In the rows, zero is written as 128.
Turns, then the turns between two rows, first turn first; the first pair answered
R (before => after):
[122 139 121  86 142 123 132 133 115 106 140 108 154 118 131 109 145 141
 143 129 136 101 124 125 114 123 124 120 163] => [117 137 131 115 145 106 145 114 121 110 127 105 167 118 111 121 133 131
 132 116 149  98 123 136 128 135 106 142 155]
[145  96 147 128 104 116 138 135 144 128 138 111 147 158 146 100 156 156
 119 116 125 135 128 143  99 145 156 128 159] => [135 106  98 104 129 118 120 107 118 140 126 160 153 124 156  85 140 133
 123 127 142 101 132 157 142 105 128 115 154]
[144 130 124  94 124 142 122 130 103 116 137 127 116 125 143 119 148 145
 146 142 117 113 126 112 122 116 146 117 145] => [136 130 129 144 138 109 138  96 111 126 114 135 141 116 109 140 125 127
 125 126 144 104 124 131 155 123 111 155 130]
W (before => after):
[128 114 138 182 127 105 147  95 141 134 107 130 133 136 101 151 106 112
 107 117 142 149 119 154 146 145  98 162 103] => [124 127 147 165 124  97 145  92 135 117 108  97 157 137  90 146 115 122
 114  99 153 125 116 148 135 146 100 172 127]
[121 148 120 104 140 130 102 132 118 124 141 112 132 142 120 127 134 129
 134 120 116 116 134 133 129 123 120 125 150] => [123 146 116 101 138 135 101 135 116 130 144 124 122 140 129 125 135 127
 131 127 110 122 134 134 132 117 122 117 145]
[156 134 126 129 114 115 124 155 123  77 123 132  84 138 187 122 131 156
 133 110 143 155 145 112  93 133 110 139 149] => [157 130 124 134 116 115 128 156 126  79 122 140  79 136 188 122 130 151
 130 112 141 162 146 112  92 133 108 136 141]
H (before => after):
[118 120 111 156 145 103 119 157  95 140  55 121 142 133 129  99 170 112
  64  89 135 117  98 129 111 149 121 150 142] => [126 111 107 153 141 123 113 181  96 147  66 142 108 139 155  96 172 113
  65 109 113 142 103 126 102 146 141 124 126]
[140 121 164  85 101 140 135 104 144 133 139 106 125 132 155 131 127 154
 129 129 108 116 114 100  78 138 128 137 146] => [139 119 175 105 102 130 144  96 150 135 132 100 135 132 141 140 125 150
 118 122 114 115 113 105  82 147 118 151 141]
[120 134 155 103 116 149 120 145 141 139 132 102 127 136 134 123 125 126
 141 134  76 149 117 122 129 133 151 120 156] => [116 146 157 105 119 134 125 127 137 134 125  85 156 129 116 125 124 127
 143 118  95 125 114 125 135 131 136 139 169]
[153 141 152 168 134 104 127 119 112 157  99  92 145 123 132 151 131 141
  98 120 142 125 144 118 127 124 121 151 198] => [165 125 150 170 127 128 121 149 120 168 114 118  98 134 166 147 134 140
 100 147 108 165 147 117 117 123 148 117 174]

Between the rows of a pair lie two turns.
[153  92 187 191 132 105 141 148 156 131 142 137 106 144 132 137 116 127
 121 133 100 130 134 138 105 144 152 110  86] => [148 105 204 174 126  94 145 144 152 115 141  97 143 145 113 135 128 142
 130 112 118 103 131 130  89 152 151 132 115] : W W
[115 130 138  94 130 156  97 118 105 135 123 113 106  84 124 115 134 135
 132 134 152  94 150 147 128 118 106 115 135] => [126 116 166 112 112 162 110 147 124 133 135  98  81 106 130 124 143 147
 127 139 127 133 150 139 103 142 130 112 126] : H R
[120  99 136 145 122 135 142 148 145 138 120 119  98 131 133 140 136 132
 121 141 110 143 131 117  97 144 132 119 110] => [105 121 119 128 139 113 140 112 126 130 105 113 145 107 111 136 129 125
 128 122 143  90 131 123 119 126 100 145 136] : H R
[105 158 110 105 138 100 121  96 112 101 131  79 156  91 102 118 128 145
 139 102 165  60 129 119 112  96 106 145 172] => [125 110 170 194 111 112 150 143 165 117 147  75  90 147 112 151 132 151
 108 119 112 172 131 121  79 153 149 137 111] : R H
[141 128 108 113 135 162 130 167 136 128 117 131 103 146 162 105 120 130
 102 149  94 152 139 115 137  95 144  89 123] => [132 147 140 117 129 126 145 144 141 100 105  63 169 147 116 117 127 146
 104 105 129 110 133 107 122 116 125 143 161] : H R
[157 110  69  97 114 104 174 140 166 124 103 172 149 162 133 112 133 103
 119 143 164 156 127 163 170 132  61 121 166] => [162 111  66  68 107 119 162 161 161 119 114 168 134 165 152 100 145 113
 133 151 148 161 126 152 151 125  81 102 174] : R R
[156 104 192 178 137 109 151 121 137 149 133 115  99 144 109 154 117 105
  90 120 130 194 100 128 121 171 127 147  90] => [136 154 138  77 160 103 115  84  84 125 122 107 168  94 106 118 120 109
 128 103 179  84  99 121 139 116  97 151 160] : R H
[ 89 158 128 128 163 188  95  95  74  87  76 130 124  90 138 117 192 101
 155  95 155  92 144 132 134  89  53 127 122] => [100 154 187 142 135 185 114 123 100  67  90  62 130 126 124 129 218 129
 156  77 142 118 140 114  83 133  86 146 137] : R W
[108 119 148 176 116 115 172 137 129 113 161 140 178 126 145 101  89 137
 127 106 175 141 122 149 156 111  61 214 111] => [120 126 156 103  93 149 154 185 121  89 193 107 165 139 177  73 127 172
 158 116 148 139 119 117 102 109 114 179 144] : W R
[124 128 159 152 117 121 152 122 128 122 128 108 132 136 110 141 133 127
 119 117 123 148 132 124 137 150 115 160 120] => [126 142 124  81 123 143 124 134 101 115 139 121 128 118 141 110 146 135
 144 132 119 121 134 110 128 115 130 126 144] : W R
[137 142 122  93 126 142 115 144 117 128 113 134 129 131 124 108 129 124
 140 116 128 119 130 117 119 130 136 136 125] => [139 138 129  96 123 146 119 150 121 128 115 132 123 136 125 110 130 125
 138 117 123 127 129 114 113 134 142 137 121] : H R
[146 123 153  83 116 159 122 163 147 107 170  66 111 175 148 162 147 149
 139 115  95 154 131 102  82 132 150  92 130] => [131 147 146  70 130 132 123 126 134  93 154  48 169 153 115 161 138 147
 143  85 139  98 128 104  99 121 115 125 162] : W H
[134 126 129 154 128 125 133 113 126 158 112 129 135 127 133 129 100 133
 141 154 123 130 126 128 145 150  86 135 102] => [140 125 124 128 122 143 125 132 122 155 126 136 113 130 154 119 111 140
 151 166 108 139 128 121 134 144 107 115 105] : W H
[108 127 120 115 130 134 126 128 135 128 115 146 134 124 133 137 128 114
 123 132 135 136 125 135 151 118 100 128 120] => [110 130 117  98 123 144 122 143 132 123 124 145 123 127 145 129 137 124
 129 138 127 140 123 129 137 115 112 116 123] : R R
[133 124 142 203 138 125 144 134 133 169 113 166  82 157 124 163  93  62
  91 118 127 166 169 181 193 102 115 143  73] => [134 132 104 151 147 150 117 142 112 170 123 194  66 138 156 137  96  60
 109 138 120 148 171 173 198  70 125 108  83] : R R
